500 stands for zero in the data rows.
Some points, one per row:
[528, 474, 515, 339, 421, 577, 402, 462, 708, 437]
[565, 505, 467, 508, 578, 450, 447, 460, 260, 611]
[519, 420, 483, 510, 461, 442, 402, 444, 573, 540]
[399, 501, 497, 681, 561, 456, 560, 549, 448, 476]
[478, 442, 476, 639, 524, 349, 484, 471, 454, 588]
[421, 520, 498, 663, 545, 489, 604, 552, 521, 481]
[527, 411, 488, 428, 528, 407, 424, 500, 451, 539]
[447, 465, 532, 517, 434, 337, 409, 443, 526, 561]
[475, 554, 471, 568, 527, 541, 595, 538, 519, 489]
[626, 428, 463, 341, 542, 497, 425, 444, 388, 569]
[585, 550, 499, 413, 516, 624, 563, 484, 470, 530]
[658, 576, 476, 335, 496, 701, 571, 501, 474, 516]
[485, 657, 462, 546, 605, 781, 762, 660, 507, 340]
[467, 581, 497, 631, 555, 519, 624, 517, 413, 541]
[716, 550, 428, 388, 588, 444, 561, 471, 141, 745]
[334, 562, 520, 701, 432, 439, 504, 546, 610, 444]
[493, 543, 463, 620, 530, 482, 561, 507, 475, 546]
[498, 548, 484, 611, 553, 508, 556, 523, 402, 510]
[310, 682, 564, 780, 490, 591, 720, 646, 588, 342]
[576, 453, 474, 430, 579, 496, 474, 495, 358, 559]
[604, 615, 468, 452, 557, 745, 682, 604, 394, 454]
[547, 593, 465, 608, 611, 615, 642, 564, 314, 508]
[515, 325, 579, 271, 284, 339, 191, 333, 777, 517]
[359, 576, 505, 803, 566, 472, 560, 545, 417, 462]
[525, 527, 506, 506, 502, 550, 480, 500, 421, 492]
Here are 12 more points, each followed by its number:
[450, 452, 510, 471, 428, 469, 419, 382, 716, 498] 0
[561, 437, 505, 322, 443, 471, 420, 417, 643, 514] 1
[452, 509, 526, 560, 488, 543, 495, 496, 635, 447] 2
[475, 487, 505, 557, 498, 397, 527, 458, 477, 598] 3
[423, 520, 548, 468, 392, 551, 482, 463, 782, 413] 4
[599, 468, 478, 415, 548, 383, 475, 496, 257, 645] 5
[464, 483, 480, 573, 568, 474, 521, 527, 410, 506] 6
[440, 549, 516, 597, 557, 719, 583, 546, 603, 339] 7
[638, 437, 445, 428, 567, 454, 464, 443, 353, 646] 8
[396, 481, 516, 647, 494, 448, 524, 497, 637, 455] 9
[436, 614, 493, 728, 568, 507, 652, 611, 347, 483] 10
[648, 449, 502, 339, 559, 522, 409, 401, 343, 575] 11
Which of these numbered points is nearest to each point below, ignoring the 3 directions in which the first points spread most? Its number follows each.
[421, 421, 514, 665, 500, 304, 440, 439, 483, 585] > 9
[416, 614, 477, 807, 597, 471, 674, 624, 289, 498] > 10
[426, 366, 509, 557, 477, 190, 370, 405, 503, 633] > 1
[496, 549, 511, 461, 484, 741, 635, 573, 696, 346] > 9
[400, 459, 506, 630, 500, 227, 425, 456, 365, 627] > 5
[411, 462, 528, 655, 542, 408, 446, 473, 434, 497] > 11
[415, 483, 548, 552, 433, 513, 441, 481, 684, 413] > 2
[391, 472, 489, 641, 552, 446, 493, 536, 499, 477] > 6
[500, 445, 487, 456, 533, 504, 483, 516, 432, 499] > 6
[536, 456, 490, 398, 547, 548, 472, 523, 430, 479] > 6
[477, 429, 533, 323, 414, 549, 375, 476, 708, 392] > 6
[391, 449, 512, 597, 502, 350, 477, 480, 574, 505] > 1
[670, 399, 531, 229, 537, 521, 312, 385, 385, 595] > 11
[515, 487, 514, 429, 480, 567, 447, 482, 608, 443] > 2
[498, 500, 551, 387, 403, 567, 467, 454, 733, 444] > 4
[502, 440, 540, 349, 373, 405, 371, 415, 636, 547] > 3
[625, 478, 421, 470, 656, 448, 533, 509, 192, 626] > 6
[375, 555, 506, 656, 538, 565, 616, 615, 576, 344] > 6
[573, 588, 537, 334, 483, 860, 573, 575, 597, 307] > 11
[489, 501, 500, 439, 429, 469, 416, 438, 637, 512] > 4
[399, 487, 512, 584, 520, 493, 515, 554, 528, 420] > 6
[385, 443, 523, 586, 469, 406, 430, 497, 603, 457] > 6
[513, 448, 531, 498, 527, 475, 413, 464, 443, 503] > 11
[593, 449, 444, 425, 627, 441, 476, 472, 251, 619] > 6
[555, 341, 485, 373, 459, 317, 352, 362, 565, 620] > 9
